(in the rows, 128 means zero)
One turn moves every row onto another: examples first, then more rows asked:
rap: [180 113  83 129 141 117 104 146 172 156 135 125 105 160 149 162 117 130
  98 105 128 138 160 155 153 145 151 111 158 135 128 123 151 187  90 157
 126 127 112 155  86 140  98 155  84 142 115 102 157 123 135 124 112 112
 135 151  90 123 118 115]
tata: [132 105 131 116 123  82 114 110 195 143 138 109  98 132 138  86 136 131
 160 157 119 140  96 127 110 134 139 140 111 139 118 146 102 153 107 128
 148 192 149  93 105  99 130 167 140 132 146 114 139 137 102 138 102  86
 108 130 163 122 140 105]
Vule: [172 126 137 143 167 114 135 103 106 137 100 135 122 132 123 108 112 134
  83  86 126 171 151 106 115 121 131  96 120  82 123 144 130 142 126 141
 135 102 159 177 124 116 147 115  90  92 117 102 125 148 136 136 142 102
 117 161 114 100 163 156]
kupig: [138 120 135 115 119  84 106 122 172 119 142  94 107 131 146  87 124 131
 150 142 106 117 100 138 105 134 152 134  90 132 124 153  92 151 118 116
 165 171 133  98 107 100 148 173 129 122 137 144 136 137  96 127  98  92
 103 122 182 126 149 109]
fen: [178 116 133 111 155 105 116 105 137 174 152 142 115 123 100  64 120 158
 104 142 122 120 113 137 135 133 131  81 143 112 106 147 138 143 144  97
 130  98 157 109  90 126 143 186  75 109 126  92 120  97 135 152 126  86
 110 147 103 104 157 143]
nudo: [177 118 144 105 152 112 124 102 132 174 160 131 101 131 103  68 111 155
 108 144 115 116 110 126 141 127 134  86 139 111 115 149 130 148 139  97
 130 104 157 107  95 125 156 187  74 120 136  95 116  89 142 146 130  95
 110 156  95 107 161 137]
fuve: [140 113 168 129 155 149 167 141 165 117 133 125 165  86 129 154 131 120
 113 116 114 136 148 114  87 129 126 135 132 144  91 158 118 165 131 106
 155 120 126 175 167 133 139 125 152 163 145 115 107 106 122 108  82 120
 143 128 130 124 128 123]
Mok: [162  96 159 118 155 148 147 141 145 117 119 120 172  76 126 170 120 105
 131 105  99 148 160 128 124 138 127 103 129 143 107 143 100 135 136  89
 136 117 134 167 171 134 136 121 152 137 143 124 124 124 136 118  93 134
 135 129 126 105 113 118]
Dovu: [128 113 144 107 140  74 133 115 184 148 144 124  84 152 154  94 125 143
 154 138 101 110 122 140 114 131 143 145 108 127 130 153 104 146 125 128
 151 187 153  93 119 120 125 170 133 125 157 123 136 139  80 130 103  87
 113 124 170 110 161 128]
Zus: [130 108 139  98 103  69 109  92 192 137 152 120  93 137 156  96 112 128
 155 147 117 139 107 139 119 136 144 148 116 129 120 151 118 159 118 115
 150 170 156  94 112 100 124 166 124 121 141 117 122 131  91 130 103  87
 102 114 158 140 151 121]
Nipoz: [168 126 147 119 155 113 139 141  93 130 142 123 124 123 103  72 115 151
 135 118 117 121  94 115  95 141 122  99 141  79  99 154 150 143 154 130
 131 110 166 114 126 143 148 143 122 126 119 153 108 139 131 125 132 102
 161 144 179  88 135 101]
mulag: [165 115 101 146 126 126 115 171 155 148 138 124 109 177 146 147 119 123
 102 107 120 124 166 148 153 137 164 128 150 119 132 116 160 169  98 143
 128 137 118 131  95 143 108 174  90 140 108 109 150 126 145 129 104 118
 130 181  68 112 131 138]
rom: [132 135 129 110 123 107 113 112 185 121 136 117  86 143 160  86 113 137
 174 151 102 127  96 131 108 136 140 143 122 123 120 147  96 148 118 121
 142 182 145  92 113 110 120 168 153 118 129  96 154 143 104 131 118  90
 111 135 152 134 146 102]
vaga: [176 138 130 144 167 115 129 104  99 144 113 136 128 124 114 123 110 137
  84  88 130 166 149 114 109 126 133  91 116  76 105 146 131 140 138 142
 139 106 154 181 121 107 153 119 101  96 120 108 123 143 134 134 139  98
 124 167 107 105 156 152]
nid: [138 109 164 113 143 159 151 151 152 125 135 109 174  86 122 136 138 121
 146 106 101 145 144 108 103 143 134 128 143 153 106 141 127 160 132  86
 149 122 140 151 170 136 148 101 146 147 145 134 109 129 147 118  89 128
 128 126 127 106 101 126]
pari: [155 120 160 114 152 163 155 153 175 117 127 114 174  94 110 142 134 102
 123 117 100 137 150 120 101 144 131 117 129 153 103 153 121 154 130 103
 142 129 135 176 168 143 138 111 162 153 156 126 120 130 136 126  97 136
 138 137 127 104 120 111]
kugak: [167 108  94 146 118 116 104 144 149 151 147 133 103 151 156 142 124 131
  77 117 123 121 134 151 161 156 152 108 164 127 149 121 144 170 102 139
 134 134 115 148  88 131  91 170  83 128  97 111 154 132 149 120  98 114
 123 141  78 125 109 112]
muf: [177 114 155 120 165 111 143 133 103 132 150 119 123 132 108  77 112 151
 134 109 116 122 106 112  93 139 132  99 141  79 109 143 159 134 157 125
 137 118 173 114 124 141 147 136 125 135 112 159 110 132 133 127 124 100
 174 151 179  90 140 103]
Mor: [164 123  96 141 119 131 103 149 153 146 152 129 101 162 164 158 106 118
 109  96 134 138 174 145 149 143 155 114 151 132 136 128 166 177 114 137
 135 126 112 160  75 144 104 153  95 129 114 110 160 138 156 113 120 122
 129 150  89 116 122 126]
noveg: [155 104 156 110 147 143 164 133 144 112 112 114 172  97 126 148 150 122
 129 119  85 137 171 105  92 134 123 125 148 141 123 132 123 148 125 103
 142 123 140 155 179 139 143 124 142 148 174 115 103 130 143 132  90 134
 143 144 121 111 118 126]
Zef: [166  95  91 133 128 132  89 156 168 165 138 119 118 165 157 160 146 143
 110  88 111 145 146 153 152 145 142 110 155 152 134 112 169 169  98 153
 138 115 107 152  97 136 115 171  98 123 103  94 143 117 146 126 116 111
 136 149  98 109 124 121]

pari -> rap
nid -> Mor
nudo -> muf
Where do these go?
Nipoz -> vaga
noveg -> mulag
rom -> fuve
Mok -> kugak

One turn moves every row onto another: examples first, then more rows asked:
gubob: [188  96 132  87 132 131 115 111  88 136  95 155 121 123 137 112 143 147
  90 140  95 120 186 133  97 111 144 197 180 133 128  99  85  93 153 146
 140  99  28 157 108 130 203 149 110 111]
voz: [158  82 145 102 168 149 140 166 119 119 150 113  99 118 122 118 129 140
 139  57  88 117 155 161 114 183 130 176 157 132 137 128 133  92  86 115
 153 135  50 174 162 158 141 129 136 160]
pusum: [138  58 155  83 149 114 180 126  93 136 129 160  88 105 124 148 148 138
  87 106  72 145 193 157 142 125 132 172 175 120 107 123  67 129 140 113
 210  96  72 150 105 162 135 122 118 115]
vug: [190  71 166  60 132 138 115 132 112 103 118 151 111  86 126 107  89 151
 117 111  83 134 181 146 164 127 127 168 130 162 137  79 142  76 153 131
 128 165  48 130 117 141 148 114 140 103]
sima: [135  56 135  87 154 138 147 132  85 153 108 145 122 127 108 142 127 142
 114  79  64 124 127  93 138 161 144 152 169 129 156  82  54 108 139 128
 174  52  67 166 152 120 154 126 131 122]
zapet: [182  57 152  69 125 136 113 129 118 103 120 148 122  85 123 112  92 159
 106 111  82 137 174 142 170 126 130 178 129 162 131  68 140  80 154 121
 127 164  39 131 129 154 147 112 154  97]
kizo: [156  81 136  74 106 144 123 117 103  80 138 121 149  95 125 100 100 148
  58 122 114 110 157 144  97 179 127 181 143 150 132 115 130 117 150 124
 177 120  40 128 156 118 151  83 128 141]
nok: [161  60 167  56 126 137 113 123 114 102 137 153 114  81 131 117  85 162
 110 112  78 129 168 150 171 125 128 168 144 154 138  63 133  80 151 122
 136 167  50 125 129 141 151 111 148 103]
tizem: [134  65 137  87 154 131 157 128  80 147 120 150 106 128  97 136 135 128
 113  69  80 116 132  99 141 179 137 157 167 120 157  84  60  99 146 124
 181  61  55 168 143 109 156 129 121 111]
gol: [138  93 126  89 190 132 153 157 107 140 130 141 109 138  86  78 119 184
  96 111  78 114 167 129  90 140 121 173 164 140  73 131 147 103 113 167
 130 119  68 116 112 136 135 138  77 104]
zomi: [129  81 127  79 186 124 153 156 105 140 124 137 106 139  87  79 126 182
  94 107  82 120 164 126  85 147 114 165 167 138  82 131 135 103 110 171
 130 103  68 107 101 131 142 155  76 109]
Nozo: [134  66 158  80 141 112 182 133  99 139 137 157 101  97 127 150 140 146
  97  99  87 147 189 161 136 128 129 166 175 122 102 128  69 140 133 120
 211  96  71 149 103 163 147 122 116 121]
lekev: [191  91  90  79 173 168 131 119  79 132 141 127 131 113  87  92 109 156
 127 114 122 117 148 152 111 129 161 166 187 151 126 136 110 105 120 169
 163 131  59 164 141 168 117 134  90  77]
diged: [137  55 131  83 151 130 159 136  91 141 118 161 105 122 102 135 138 131
 118  76  75 116 128  91 152 175 135 156 162 121 168  95  70 103 135 123
 174  58  60 170 153 112 159 127 130 116]
bov: [182  97 122  85 126 127 111 112  86 135  93 155 105 111 137 109 133 150
  96 146  92 118 186 132 102 109 141 190 181 134 130  93  74 108 154 142
 141  98  36 146 113 134 205 152 109  96]
nos: [183  57 163  60 128 142 121 126 113  89 114 163 120  79 124 112  91 151
 110 112  85 134 182 143 161 124 121 173 132 154 140  62 130  86 142 117
 121 159  46 127 132 153 145 108 148  95]
Gib: [187  79  84  80 171 158 131 118  80 146 142 132 140 120  99  95 104 153
 123 117 118 119 142 156 120 122 153 159 178 151 124 139 109 108 121 157
 166 129  45 159 144 175 103 133  92  80]
futiz: [132  56 162  68 134 120 156 114 110  71 162 146 130 114  67  88 138 167
  87 116  76 121 130 114 160 111 122 158 147 168 142 131 101 113 152 130
 160  89  61 109 123 140  94 112 108  97]
mekat: [182  65 174  61 124 140 114 124 115  98 113 149 116  82 129 109  94 153
 112 109  85 143 176 139 167 138 118 183 138 145 138  64 133  80 149 129
 116 164  44 131 129 156 146 115 141  98]
kesev: [178 105 118  82 134 127 123 107  81 145  93 161 110 126 133 111 132 153
  92 141  93 123 187 134 101 113 142 195 183 128 134  90  80 102 155 131
 146 101  26 157 109 130 199 144 105 107]
muzo: [133  84 135  92 185 128 144 157 105 133 126 140 105 131  92  81 120 172
  95 113  83 119 142 129  84 143 117 173 164 139  76 143 149  98 116 179
 128 115  72 115 107 137 144 142  85 108]
mukuv: [136  51 141  94 147 143 162 130  81 145 124 151 109 116 108 139 141 135
 111  79  66 117 134  95 135 163 135 153 174 125 159  86  71 108 147 132
 177  51  62 172 160 107 151 134 124 128]
vamu: [127  87 138  87 190 133 158 166 103 130 130 141 115 142  82  81 117 167
  92 110  75 124 150 134  76 142 115 174 175 139  83 133 142  98 116 176
 136 106  63 110 100 130 146 147  89 102]
ves: [119  60 167  71 131 120 160 116 107  78 158 148 131 118  58  88 143 169
  80 106  78 114 132 118 162 120 134 166 145 160 123 130  99 108 164 127
 164 105  55 108 124 146  94 115 102  98]
Ful: [184 103 136  86 129 131 121 111  94 145  92 156 114 116 137 112 140 149
  92 143  98 126 185 128 106 110 147 196 182 134 129 103  80 111 156 142
 137 104  31 151 110 125 204 153 115 112]
zupug: [135  59 159  85 140 116 182 129 103 137 137 159  86  94 131 150 146 154
 100 109  83 149 193 159 141 129 123 172 173 115 107 125  71 129 141 112
 214  96  67 139 116 171 153 118 125 119]
Budu: [126  92 142  85 181 130 148 159 103 143 132 138 117 141  94  80 124 174
  99 110  84 114 160 128  82 133 121 167 172 141  78 134 148 101 109 163
 133 106  75 117  99 138 139 150  82 112]
vunev: [128  49 138  87 150 139 152 132  92 131 116 147 102 127 111 141 135 136
 117  83  72 120 129  89 137 170 147 154 173 121 162  88  64 111 141 120
 181  56  54 166 153 107 153 126 126 118]
Sus: [152  81 137  95 167 160 137 173 132 114 146 120  96 129 126 116 140 147
 142  61  85 117 156 161 122 171 124 174 154 120 136 127 131  94  94 127
 153 132  39 170 167 165 134 136 139 149]
buze: [148  78 124  72 109 136 117 120 108  70 139 126 138  95 132  98 103 152
  58 131 107 103 158 151 103 187 126 168 149 142 134 103 117 118 150 125
 178 115  31 124 155 126 150  71 125 141]
luvag: [127  65 156  72 124 118 153 117 111  77 158 143 131 126  64  83 136 167
  88 109  65 118 130 126 162 123 132 158 150 162 140 132  93 105 158 122
 154  94  55 106 110 146 100 113  92  99]
sud: [156  74 141 101 166 155 135 167 128 123 140 109 100 120 128 121 136 140
 131  53  88 122 151 164 121 185 130 170 155 124 130 136 129  89  99 125
 153 142  51 161 159 165 147 132 130 150]
Sizu: [145  79 134  73 104 129 118 124 111  72 147 127 135  92 122 104 100 153
  53 123 110 114 166 143  96 179 117 176 150 141 135 113 128 104 146 123
 171 113  43 131 157 130 147  81 136 144]
piz: [137  55 139  88 157 144 164 131  81 135 122 151 119 122 107 139 140 135
 120  76  66 119 127  92 143 171 144 162 164 116 169  79  69 103 153 129
 163  58  53 165 158 113 157 122 132 126]
reg: [179  84  85  78 177 156 136 116  74 136 137 113 125 121  88  94  97 153
 136 117 112 124 147 144 122 125 154 151 187 156 132 139 100 106 122 153
 171 127  48 161 139 178 112 134  85  85]
mogu: [128  83 136  84 186 135 145 165 105 144 131 131 106 143  92  67 119 182
  89 114  96 116 157 130  84 141 126 165 161 131  76 125 148 111 105 161
 130 114  69 119 112 125 143 133  84 107]
diges: [129  64 160  71 127 120 152 111 114  73 164 158 122 123  59  81 142 161
  95 104  76 115 133 114 155 119 132 166 155 164 142 130  92 114 162 127
 155  95  58 104 115 141  92 114 105  98]
muk: [152  83 141 103 167 155 137 169 133 106 137 119  91 115 122 126 143 141
 134  53  88 127 153 168 123 176 130 171 151 125 131 132 136  94  94 118
 147 130  48 168 165 162 134 138 132 147]
fegu: [185  64 156  62 115 141 120 123 117  87 126 144 110  85 128 113  85 153
 112 100  82 140 173 145 167 125 135 166 140 153 134  69 129  73 157 131
 129 163  47 124 131 143 149 104 143 104]

luvag -> Sus
zupug -> kizo
sima -> nok
Where do these go?
pusum -> Sizu
buze -> Gib
vamu -> diged
zomi -> piz
vunev -> zapet
muk -> gubob
tizem -> nos
gol -> mukuv
kesev -> futiz
voz -> bov

One turn moves every row onto another: examples first, then more rows asked:
buzo: [110 132 126 103  95 115 159 135 115 115 112 152 135 149 123  94 142  89
 130 102  97 163 155 109 124 129 153 153 113 141]
rif: [123 148 102 104 118  90 103 115 109 116 156 107 171  76  99 119 118 116
 124 150 147 127 111 169 141 140 134 128  96 126]
dabup: [106 120 118 115 157  96  67 129 135 116 131 114 134 109  92 118 130 114
 125 107 154 146  88 149 130 136 135 104 149  89]
dek: [118 139 132 121 126  79 180 127 143 118 128 214 137 141 110 120 138 117
 130 124 149 137 134 124 116 119 128 123 149 117]
vara: [113 138 103 137 124 102 146  95 127 109 185 106 148  94 106 127 136 123
 141 112 134 130  78 131 133 148 141 148 126  90]
Pufu: [130 151 130 133 127 145  99 123 105 152 120 130 116  85 153 121 154 140
 158 147 156  97 108  93 119 115 103 120 106 102]
kedoz: [123 143 145 132 137 129 156 117 142 139 105 120 111 145 114 144 160 124
 113  91 147 150 134 105 115 167 137  66 138 135]
lufu: [120 141 119 104 119 157 116 127  83 147 115  87 128 171 155 129 140 122
 136 116 143 120 158 145 120 135 150 122 126 110]
Fifos: [134 159 130 114 106 106 129  89 143  81 147 114 179 141  97 118 133 101
 108 144 131 107 155 121 128 154 103 107 123 145]
zore: [124 169 131  99 143 102 111 133 120 165 102 142 104 103 135 125 148 117
 128 117 141 161 102  91 149 109 112 122  97 137]
tur: [126 142 130 154  88 131 142  99 106 141 132 134 151 132 121 111 167 150
 158 158 145  99 154 120  81 131 139 128 105  98]
gavu: [121 137 111 121 135 120 171 131 170 112 112 169  90 143 117 129 148 117
 130 144 133 114 166 164 127 134 135 119 103 111]
les: [102 137 141 112 119  91 105 131 145 160 118 154 136  79 158 136 108 125
 128  89 152 147 104 156 114 131 118 106 126 147]
darig: [140 177 125 106 117 153 146 125 134 109 147 132  98 100 127 146 130 113
 141 179 166 141 143 147 125 133 109 111 115 106]
seme: [116 153 128 130 101 118  91 111 137 165 146 122 115  76 163 135 130 129
 151  99 145 133 124 168 105 135 131 129  91 119]
desar: [109 138 112 120 112  65 130 120 126 103 122 119 176  92 116 120 118 119
 130 132 135 131  52 129 117 132 134 117 140 143]
mazol: [111 147 112 110 112 155 202 130 157 135 129 122 106 121 132 132 142 127
 132 134 148 158  91  99 122 134 146 111 118 118]
Litig: [103 141 103 114 115  95  78 122 130 139 137  74 133 132 127 104 144 116
 133 125 132 128  73 155 117 105 142 120 136  85]
Lafe: [131 136 150 112 109 121 150 133 134 139  87 112 143 102 124 146 128 138
 123 179 136 163 124 109 122 126  96 102 133 156]
Leki: [100 161  94 116 111 137 167  98 121  81 160 117 176 139 108 107 148  89
 157 117 145 123 146 134 114 140 140 114 144 125]
farel: [ 93 122 120 144 153 122 111 108  71 136 100 111 163 128 116 111 141 124
 125  97 140 128 107 121 109 161 149  84 124 101]
rul: [142 130 174 114 111 123 108 130 101  94 126 131 146 145 138 125 140 121
 128 121 123 106 156  91 119 170 110 125 133 141]
mav: [133 133 115 104 101  98 168 125 150  71 125 110 194 143 113 125 147 118
 134 112 110 138 134 117 124 124 148 117 118 142]
Vep: [117 139 106 121 119 121 140 128 136 134 116 187 104  87 131 110 131 123
 132 131 151 141 101 100 120  74 123 119 116  83]
rab: [133 134 115 137 121  70 121 126  95 112 121 134 154 136 151 118 126 125
 128 138 100 118 127 162 110  88 125 110 127  68]
togav: [ 86 101 102 125 136  93  89 127 160 127 113 119 131 120 100  99 136 121
 136 141 125 111  85 157 132 122 125 146 131  94]
Kopos: [116 160 101 133 145  83 118 116 138 115 111 160 110 144 117  96 138  92
 105 113 119 104 102 145 143 176 135 129  97 101]
veden: [141 106 117 151  92 128 144 113 154 107  93 155 114 154 138 130 128 127
 121 126 106 113 136 132 109 126 125 142 148  79]
zur: [156 193 138 103 117 101 127 137 111 156 110 131 151 144 116 118 166 113
 135 101 157 149 135 122 128 169 137  96 112 149]
fafug: [ 79 118 134 143 110 104 131 105 157 150 140 157 114  87 160 137 124 141
 146  99 137 122  95 136  91 124 136 142 114 121]
nuza: [119 160 130 137  92 119 142 117 114 140  97 106 130 144 148 132 151 127
 143 164 137 122 158 153  81 102 116  78 139 125]
mes: [129 156 116 116  66 148 140 124 104 103 144 165 141 133 139  87 121  87
 125 125 144 108 152 125  93 128 136 102 149  98]
Ropep: [112 152 130 105 131 108 105 115 120 108  80 162 108 157 112 126 112  86
  96 113 155 155 131 130 111 151 142 103 145 143]

dabup -> togav
lufu -> Ropep
Where do these go?
seme -> les
mazol -> darig
vara -> rif
rul -> buzo
Leki -> Fifos
farel -> Kopos
gavu -> nuza
Vep -> Pufu
tur -> zur

